Here are some rows, each followed by its group. Groups can overlap.
[4 -7 -4 1 -3 -2 -3 -4 -12 -7 -6 -4 -2 5 -6 17 -33 13 9 -1 12 -47 8 10
 8 -21 2 17] 1
[-35 -33 -27 -16 -27 -18 -25 -6 -10 -5 -7 1 -4 -7 3 13 -5 11 9 1 2 5 8 -1
 12 11 -3 8] 2
[-7 16 20 29 27 28 33 32 20 21 24 29 22 26 24 -2 3 -3 1 9 -6 -3 6 5
 -1 -13 4 -1] 3
[-22 -14 -13 -10 -12 -9 -10 -5 -6 -12 -6 1 -5 -2 2 -15 -13 -11 -1 4 7 -1 9 0
 -1 -11 0 -3] 4
[-11 -22 -14 -13 -17 -12 -14 -2 -3 -7 -4 7 -2 -16 2 24 5 20 13 10 21 16 11 9
 15 22 7 16] 5
[-36 -29 -25 -17 -24 -16 -26 1 -6 -5 -11 -8 -5 -9 -3 13 -4 11 4 -2 9 0 3 1
 2 10 5 10] 2
[25 18 20 6 26 15 9 10 11 10 12 7 5 16 6 -5 -13 17 17 8 17 -4 16 17
 16 -9 7 13] 4
[-1 2 9 23 17 20 11 30 29 19 25 28 28 27 32 33 26 31 48 31 35 34 46 42 44 38 41 35] 6
[-20 -15 -9 -8 -15 -13 -15 -8 -6 -9 -14 -10 -10 -6 -10 13 14 5 -7 -9 5 9 -13 -5
 -6 1 -6 7] 3
[6 0 -1 -2 5 1 -11 -9 -3 -7 -8 -4 -10 -12 -3 -26 -35 10 -5 1 -3 -50 -2 -2
 4 -25 -4 3] 1
[3 1 6 5 4 4 7 16 7 13 12 10 17 12 17 27 37 28 20 18 31 32 24 14 24 29 21 29] 6
[-24 -13 -1 -3 -1 -12 -8 3 1 1 1 3 1 0 6 14 17 9 -11 7 2 10 -6 -3
 -2 16 6 5] 3
[-17 -5 -3 5 -7 1 -4 1 3 -3 6 7 10 3 5 -19 -13 -17 -4 4 6 -2 6 -3
 -2 -15 -4 -9] 4
[2 -4 3 5 -5 5 -3 3 6 4 -4 8 -1 1 -1 -27 -34 -29 0 4 12 -49 1 8
 7 -32 1 15] 1
[-24 -28 -21 -23 -25 -26 -23 -9 -10 -17 -13 -13 -11 -14 -5 -20 -11 -20 0 -7 -28 -12 -5 -3
 -17 -14 -10 -31] 4
[-30 -33 -27 -18 -24 -17 -24 -4 -7 -12 -13 -13 -12 -12 -1 14 -4 13 6 2 7 5 5 0
 15 10 -3 11] 2
[-14 -17 -17 -6 -11 -11 -10 -3 -2 -6 -3 2 0 1 1 13 -34 19 3 2 6 -10 0 2
 4 6 2 14] 1
[-11 -9 2 8 4 13 11 5 8 4 4 11 6 15 13 13 -5 11 14 11 16 2 16 12
 13 12 22 10] 2
[0 -4 -1 -1 -5 -3 -8 14 15 5 10 16 16 3 15 23 40 21 29 19 31 31 20 24 25 32 18 25] 6
[7 -16 -20 -9 -19 -16 -22 -1 -6 -19 -10 -2 -11 -8 -5 -26 -24 -23 -34 -6 -18 -19 -2 -3
 -25 -27 -4 -21] 7
[82 98 -4 0 4 3 6 -5 0 -8 3 3 3 -7 3 16 28 14 7 0 12 21 7 5 3 14 -2 16] 3
[8 8 -5 -21 -12 -28 -14 -32 -25 -21 -24 -38 -24 -19 -50 -44 -49 -40 -52 -51 -47 -37 -55 -65
 -47 -34 -53 -43] 7
[11 8 -20 -40 -18 -32 -38 -54 -60 -38 -56 -53 -54 -38 -59 -36 -24 -41 -62 -57 -55 -17 -55 -60
 -61 -33 -60 -49] 7
[11 22 24 8 6 10 9 2 -10 2 -11 -8 -7 -1 -13 -76 -49 -84 -26 -12 -32 -55 -14 -16
 -36 -71 -13 -42] 7
[2 15 9 25 18 19 16 28 28 23 25 34 25 21 26 29 24 31 41 31 24 31 44 38 36 31 38 33] 6
[10 11 4 -2 3 1 7 -14 -17 -17 -10 -19 -10 -6 -17 -70 -51 -50 -45 -18 -40 -55 -41 -37
 -41 -70 -16 -53] 7
[10 27 34 21 26 18 33 18 15 12 19 -1 15 23 10 10 16 16 19 7 7 7 12 8 13 8 7 8] 7
[17 11 12 21 19 27 19 23 17 22 18 20 22 27 24 8 12 29 32 25 24 15 19 27 27 7 22 27] 8
[2 -1 4 10 -4 6 4 18 12 7 12 16 14 9 19 26 31 23 24 23 34 34 28 25 27 31 25 32] 5
[7 10 -20 -22 -22 -36 -32 -46 -45 -29 -32 -51 -34 -29 -51 -26 -23 -29 -53 -43 -36 -16 -48 -39
 -44 -27 -45 -40] 7
[80 95 113 107 116 108 119 18 23 72 54 12 37 89 12 -16 7 1 2 12 4 3 15 28
 7 -6 17 -1] 3
[-31 -19 -19 -10 -18 -12 -11 -6 -5 -8 -6 -6 -5 -6 -10 5 -7 5 5 -1 4 0 4 3
 5 4 -2 7] 8
[-21 -17 -12 -6 -10 -17 -13 -19 -19 -18 -9 -16 -13 -25 -27 -35 -23 -45 -26 -26 -49 -30 -28 -22
 -44 -27 -25 -37] 4
[16 19 22 20 15 23 19 17 17 12 22 16 13 23 19 -1 12 1 22 9 10 13 16 14 20 6 14 10] 8
[-30 -20 -25 -10 -18 -13 -14 -5 -6 -7 -15 -6 -6 -8 -4 10 -7 10 1 -7 4 0 -3 -2
 -1 2 -3 9] 8
[35 -7 -1 -17 -26 -19 -21 -13 -16 -21 -15 -14 -23 -11 -17 -9 -5 -9 2 -12 1 1 -8 -12
 0 -5 -13 -9] 2
[-28 -27 -25 -23 -21 -31 -19 -15 -19 -19 -15 -17 -19 -20 -16 -20 -13 -23 -37 -19 -29 -14 -29 -22
 -31 -17 -14 -24] 4
[-18 -3 -4 -1 -3 -2 -1 1 13 4 4 9 10 1 7 -12 -10 -1 9 12 13 -4 4 5
 5 -9 9 9] 4
[57 79 93 9 85 74 101 0 3 1 2 3 9 11 7 24 4 23 14 8 22 19 11 12
 13 24 12 26] 5
[6 11 2 -21 -8 -8 -11 -29 -23 -17 -25 -30 -22 -16 -24 -71 -51 -50 -52 -49 -53 -55 -59 -50
 -47 -73 -50 -51] 7
[1 -3 -3 15 -4 2 -1 21 14 12 18 27 21 10 19 25 40 24 32 22 19 31 21 21 29 27 23 21] 6
[-13 -6 -5 -7 -3 -13 -3 5 5 -4 5 11 -1 -3 9 30 2 27 20 7 22 7 18 20
 24 19 12 28] 5
[8 -3 1 -3 12 -2 -6 -11 -3 -10 -11 -6 -4 -13 -14 -29 -33 -35 -16 -12 -28 -46 -21 -15
 -13 -28 -4 -45] 1
[7 -7 -4 7 0 -4 0 2 9 2 -2 5 -6 8 -2 20 -32 21 14 -2 14 -44 14 2
 9 -24 5 13] 1
[-8 0 3 -10 -4 -14 -10 -10 -14 -12 -14 -12 -13 -7 -16 -4 3 -12 -11 -16 -9 1 -13 -14
 -10 2 -17 -12] 3
[7 -6 -2 -1 0 -1 7 14 6 7 8 10 14 8 20 29 5 27 18 19 23 22 28 19 33 29 20 24] 5
[8 -20 -16 -9 -10 -18 -11 -4 -7 -15 -7 -9 -14 -11 -8 -10 -26 -16 2 -8 -19 -13 -1 -5
 4 -14 -5 -12] 7
[12 24 29 12 30 16 15 0 8 17 12 -1 11 6 1 -11 -25 -12 1 4 -8 -39 2 3
 5 -14 7 -12] 7
[35 33 2 15 5 11 10 16 11 15 8 11 5 20 13 18 17 16 16 13 15 10 17 13 13 22 6 16] 2
[-1 -4 12 5 -2 3 0 4 3 1 0 13 4 2 11 26 38 23 10 7 14 32 17 15 16 32 7 16] 6
[-11 -10 -16 0 -13 -3 -8 -8 -14 -8 -12 -11 -9 -11 -3 -21 -33 -19 1 -4 -6 -17 -6 -2
 -6 -21 -11 -9] 1
[-26 -16 -9 -4 -13 -9 -11 -5 -5 -3 -7 -5 -9 -7 -6 -1 -6 0 -6 -3 0 -6 -4 -3
 -5 -10 -3 -2] 8
[35 -10 1 -3 0 14 4 1 5 -3 8 -1 2 -4 4 -11 -16 12 4 4 5 -19 7 2
 2 -33 5 0] 2
[-1 0 10 11 4 20 9 21 20 24 10 22 17 20 24 21 40 25 24 28 23 29 33 21 23 33 27 24] 6
[2 8 16 16 22 19 8 21 27 25 29 28 27 18 33 30 27 29 23 35 28 32 29 35 27 36 32 26] 6
[5 0 5 -2 3 -4 -6 -32 -40 -23 -35 -39 -42 -13 -39 -38 -49 -50 -72 -49 -68 -48 -78 -63
 -72 -67 -55 -55] 1
[-1 -1 -12 0 -5 0 -8 7 3 -2 -7 6 0 -10 10 23 38 22 20 10 15 31 19 15
 16 26 10 22] 6
[36 -12 -4 -1 4 7 2 8 5 -1 -2 5 0 0 2 19 -16 9 5 12 12 7 9 8
 10 19 15 14] 2
[6 3 15 9 9 6 10 12 12 11 5 14 1 3 15 -32 -26 -40 -28 9 -51 -15 -10 -3
 -38 -30 5 -46] 1
[4 0 0 -2 6 -5 -15 -17 -9 -12 -11 -20 -5 -16 -23 -41 -33 -43 -19 -27 -51 -47 -20 -21
 -42 -28 -28 -40] 1
[-12 -2 -7 -8 -3 -15 -3 0 5 -2 -2 5 -2 -9 3 5 6 7 16 11 12 1 10 3
 18 -5 5 4] 5
[-21 -14 -13 -21 -18 -18 -26 -20 -24 -17 -18 -22 -26 -24 -15 -34 -32 -22 -9 -15 -29 -48 -11 -20
 -23 -32 -21 -28] 1
[-20 -14 -5 -21 -14 -22 -12 -18 -20 -20 -14 -20 -11 -18 -13 -31 -34 -25 -9 -12 -19 -45 -23 -9
 -9 -32 -13 -29] 1
[-20 -3 0 2 5 -2 1 12 14 9 4 9 3 9 8 -20 -13 1 4 12 4 -6 1 3
 4 -18 7 8] 4
[9 -5 1 0 0 -3 8 9 9 8 7 14 8 2 11 12 5 22 17 15 17 11 15 19 19 10 18 28] 5
[-21 -14 -16 -11 -15 -17 -15 -17 -16 -14 -9 -19 -12 -13 -11 -29 -34 -32 -29 -12 -31 -47 -20 -22
 -35 -29 -11 -32] 1
[-16 -6 -10 -7 -11 0 0 -7 -9 0 -14 1 -9 -7 -3 -12 -2 -8 -16 -5 -10 -9 -17 -21
 -11 -9 -20 -14] 4
[0 3 13 18 18 23 15 30 32 28 24 28 28 27 37 32 26 35 47 34 48 32 43 42 48 39 41 41] 6
[11 -19 -16 -14 -9 -21 -13 -8 -5 -13 -9 -4 -8 -16 2 -10 -22 -4 6 1 14 -13 4 0
 8 -4 0 -11] 7
[-14 -6 1 5 8 3 -4 15 8 3 10 12 7 6 13 12 29 10 15 15 13 20 19 19
 22 19 10 20] 4
[-2 3 -6 -1 -3 -1 -3 8 0 2 2 7 -1 10 5 19 38 26 16 13 20 29 17 12 19 26 13 19] 6
[-1 1 9 4 3 -2 -1 8 10 2 9 9 7 9 7 25 39 24 21 17 17 30 19 16 21 27 17 28] 6
[-2 -2 6 20 5 16 7 26 30 21 26 34 28 15 39 31 40 31 37 35 36 34 40 33 33 38 33 32] 6
[1 6 8 9 6 -7 2 -5 0 2 5 -6 0 0 -1 -5 6 -5 -7 5 -6 10 -5 -9 -1 7 3 0] 3
[-28 -22 -25 -21 -20 -31 -17 -36 -23 -20 -20 -33 -26 -25 -30 -36 -19 -41 -59 -35 -50 -24 -63 -58
 -58 -33 -52 -45] 4
[6 4 -2 -1 2 -10 -5 -6 -12 -15 -10 -8 -6 -22 -6 -28 -33 -31 0 -13 -3 -46 -6 -9
 -4 -22 -2 1] 1
[35 -10 -9 -18 -25 -18 -24 -10 -15 -21 -16 -13 -12 -12 -9 -10 -4 -11 0 -14 4 5 -14 -5
 0 -5 -9 8] 2
[-14 -3 -16 -18 -19 -20 -14 -5 -6 -9 -8 -6 -5 -13 0 15 4 18 9 2 13 2 9 5
 13 10 4 9] 5
[8 -6 -12 -2 -8 -3 -8 -3 -6 -7 -13 -6 -7 -9 -11 -5 11 -3 -6 -7 -9 8 -9 -9
 -8 -2 -5 -15] 8
[-10 -8 -5 -5 2 1 -3 4 7 3 -1 7 9 -5 15 13 -6 13 19 7 18 4 13 12
 14 7 5 13] 2
[7 -17 -15 -7 -13 -9 -10 6 3 -3 -7 3 0 -7 4 30 33 26 14 11 18 33 10 10
 17 33 17 19] 7
[8 14 -23 -27 -28 -32 -33 -50 -45 -29 -36 -51 -34 -29 -55 -30 -24 -36 -51 -48 -46 -20 -59 -56
 -48 -29 -51 -41] 7
[-7 -3 -6 -10 -20 -17 -16 -13 -8 -15 -11 -13 -11 -9 -24 -8 12 6 -6 -20 -6 6 -12 -11
 -8 2 -17 3] 3
[-28 -25 -16 -4 -15 -8 -12 4 6 -2 8 6 4 -10 8 27 29 23 16 11 25 26 16 9
 17 20 11 22] 7
[-3 1 13 1 -6 3 0 9 1 12 11 10 6 7 11 24 37 22 17 11 30 31 22 17 19 29 16 26] 6
[-22 -19 -12 -9 -13 -4 -12 0 -5 -2 -8 0 -8 -6 -3 -15 -11 -13 4 1 8 -4 1 2
 0 -12 0 -5] 4
[59 73 73 22 80 36 64 5 2 5 0 -3 -1 6 -2 -5 11 -11 -11 -11 -15 4 -14 -11
 -20 -8 -8 -16] 3
[5 2 11 16 18 17 17 15 13 11 20 11 15 14 11 -26 -34 -37 22 17 16 -42 20 20
 19 -21 16 14] 1
[44 63 69 39 55 50 65 22 21 45 32 22 25 45 14 -2 12 -10 3 21 4 3 6 13
 7 1 12 -7] 3
[8 11 -24 -29 -21 -27 -33 -42 -31 -26 -29 -51 -30 -28 -48 -40 -25 -42 -62 -55 -56 -18 -58 -56
 -57 -35 -57 -50] 7
Which 3 other groups have their centres nearest to the centre of group 2, nearest first?
8 5 4
Which 3 groups are nearest to each row below, nearest first, going by the distance to the group's nearest row?
[-12 -8 -16 -8 -13 -9 -11 6 7 3 4 4 0 2 -1 12 -7 13 9 4 14 3 9 14
 11 10 10 6] -> 2 5 1
[8 -23 -24 -11 -28 -19 -20 -21 -15 -12 -17 -26 -19 -7 -37 -30 -23 -29 -34 -41 -33 -21 -36 -46
 -37 -28 -45 -33] -> 4 7 1
[38 31 8 20 13 17 14 2 11 13 7 7 11 18 -1 6 14 1 -9 3 5 10 0 7 7 13 11 9] -> 2 8 7
[81 96 116 112 118 104 115 44 69 97 92 32 82 111 33 16 25 13 21 18 20 22 19 27
 12 22 27 15] -> 3 5 7
[16 -1 6 1 -10 7 -1 13 8 12 17 11 12 7 13 15 24 7 16 18 18 14 18 13
 17 15 16 22] -> 5 4 6
[-32 -33 -33 -28 -32 -25 -34 -19 -16 -14 -21 -18 -21 -17 -14 -1 -6 -4 -12 -22 -12 -7 -15 -16
 -15 -11 -14 -8] -> 4 8 3
[1 9 4 2 12 4 7 8 14 12 14 2 6 4 3 4 7 5 4 0 4 9 5 8 -1 4 5 5] -> 3 4 2
[16 1 9 6 15 18 13 22 15 22 16 18 20 14 19 9 14 7 23 20 21 18 26 23 24 10 24 26] -> 8 5 6
[-25 -20 -19 -36 -21 -32 -25 -51 -43 -31 -45 -38 -47 -38 -55 -39 -21 -40 -64 -57 -51 -25 -72 -57
 -55 -32 -60 -44] -> 7 4 1
[8 -16 -9 -3 -7 -8 -10 7 2 -4 -1 6 2 5 5 15 -2 22 15 7 14 16 13 9
 15 6 12 20] -> 2 5 7
[12 21 -11 -8 -8 -10 -5 -8 -2 0 -2 0 0 -5 7 14 -5 15 6 2 8 16 0 2
 5 13 2 7] -> 5 2 3
Which 4 groups are nearest to each row below, nearest first, going by the average distance to the group's rows?
[0 15 19 8 13 13 18 7 13 13 11 6 21 15 -3 -4 4 -5 -5 0 0 -2 3 5 3 0 1 -1] -> 8 2 4 5
[23 15 26 17 22 19 5 2 9 3 12 9 11 7 14 0 -9 14 22 11 7 -3 15 12 20 -8 9 13] -> 8 2 5 6
Which 3 other groups have their centres nearest to the centre of group 3, nearest first?
8 5 2
Which 3 groups are nearest to each row below, nearest first, going by the distance to the centre of the group?
[1 -12 -1 1 7 -2 0 6 7 0 8 15 10 5 11 21 36 22 17 15 15 31 14 10
 13 26 19 21] -> 5 6 8
[35 -9 -4 15 2 10 4 10 2 0 2 11 0 7 14 14 17 18 13 4 14 11 11 9 6 22 7 8] -> 5 8 2
[-11 -4 -11 -6 -3 -4 -2 -1 -7 -6 0 9 -3 -1 8 13 3 8 16 8 20 4 13 8
 20 -4 16 24] -> 8 2 5
[1 8 15 22 17 17 25 34 40 25 25 29 24 34 28 34 25 31 44 30 33 31 41 38 36 36 33 34] -> 6 5 8
[-18 -18 -9 -9 -7 -7 -9 -7 -6 -8 -10 -10 -9 -8 -7 -12 1 -8 -17 -8 -11 -9 -14 -14
 -13 -13 -23 -12] -> 4 1 7
[-29 -18 -22 -25 -18 -22 -16 -21 -19 -21 -16 -18 -21 -17 -20 -23 -13 -27 -35 -32 -32 -14 -42 -39
 -34 -18 -30 -29] -> 7 4 1
[7 5 10 22 9 16 13 16 17 12 12 20 21 12 13 -35 -27 -38 -44 7 -48 -14 -6 4
 -39 -25 17 -45] -> 1 4 3
[-32 -27 -20 -1 -15 -2 -8 4 7 2 4 4 4 0 2 23 -32 17 11 6 16 17 9 9
 7 18 4 16] -> 2 8 5
[1 8 7 0 8 6 4 14 8 15 13 12 16 5 3 1 3 6 -5 4 4 11 1 1 2 3 4 1] -> 8 3 2
Which 3 other groups have their centres nearest to the centre of group 4, nearest first?
1 8 2
Which 3 groups are nearest to each row below, nearest first, going by the average distance to the group's rows?
[-11 -5 5 6 -4 -3 -1 13 5 10 14 16 16 14 17 23 32 26 16 14 25 21 11 12
 18 20 10 25] -> 6 5 8
[-27 -17 -22 -28 -16 -16 -16 -24 -24 -22 -28 -41 -19 -20 -45 -24 -10 -33 -46 -46 -37 -12 -48 -47
 -44 -15 -46 -38] -> 7 4 1
[-20 -17 -16 -11 -14 -6 -11 -8 -8 -17 -12 -11 -8 -14 -12 -13 -33 -17 -6 -12 -1 -18 -9 -6
 -6 -21 -7 -12] -> 4 1 8
Which 3 other groups have their centres nearest to the centre of group 6, nearest first?
5 8 2
Group 2 spreads out most along one direction. Which 3 other groups' directions of most spread are closest to that one, closest first?
8 3 6
Which 4 groups are nearest to each row below, nearest first, going by the distance to the centre of the group?
[-26 -12 -3 -9 -16 -16 -25 0 -2 -9 -3 -3 -5 -6 -2 8 19 7 4 -3 -1 7 2 4
 7 15 -1 7] -> 2 8 4 5
Which 3 other groups have their centres nearest to the centre of group 1, nearest first?
4 7 2
Which 4 groups are nearest to each row below, nearest first, going by the distance to the group's nearest row?
[37 -12 -8 -16 -5 -17 -16 -17 -20 -11 -15 -22 -12 -12 -20 -13 -5 -17 -7 -18 -4 -15 -11 -11
 -4 -9 -12 -13] -> 2 7 3 8
[12 27 41 15 13 5 7 0 11 13 10 12 1 6 7 15 21 18 13 5 14 17 11 17 16 16 15 14] -> 7 8 2 6
[26 13 27 22 22 15 11 17 16 17 24 16 14 23 21 22 -12 22 19 19 21 13 19 22
 22 21 16 25] -> 8 2 4 7
[-16 -3 1 -1 -6 -4 -1 3 2 -3 6 4 6 1 12 10 -11 2 1 0 5 0 2 -5
 6 -1 -1 5] -> 4 5 2 3
[39 -9 -3 -12 -5 -14 -13 -17 -7 -7 -8 -11 -12 -7 -18 -16 -4 -18 -15 -9 -21 -18 -14 -12
 -8 -6 -10 -28] -> 2 7 8 3
[56 84 -14 -6 -16 -3 -7 6 -7 -7 -10 -2 -8 -9 3 22 4 19 14 8 16 16 10 6
 21 20 4 19] -> 3 2 6 5
Group 5 spreads out most along one direction. Which 3 other groups' directions of most spread are closest to that one, closest first?
3 2 8
Which 3 other groups have their centres nearest to the centre of group 7, nearest first?
1 4 2
